M =
[[63,112,117,73,66,80,56,107,114,101,108,120],
[91,89,90,86,87,93,95,96,93,109,107,89],
[62,113,116,71,65,79,57,109,114,104,108,119],
[98,118,114,98,108,93,97,110,109,91,85,111]]
Indices start at 1.
Report the bottom-right entry.
Answer: 111
Report the entry in row 3 and column 1.
Answer: 62
The entry at row 2, column 1 is 91
Report the entry just left of 57.
Answer: 79
The top-right entry -> 120
The entry directly above 85 -> 108
The entry in the bottom-left corner is 98
The entry directly below 71 is 98
The entry in row 1 and column 2 -> 112
Report the entry in the top-left corner.
Answer: 63
The entry in row 1 and column 3: 117
Report the entry directly above 97.
Answer: 57
The entry directly below the largest entry -> 89
Report the bottom entry of the column that holds the smallest entry.
Answer: 97
Report the entry just right of 95.
Answer: 96
The entry just left of the largest entry is 108
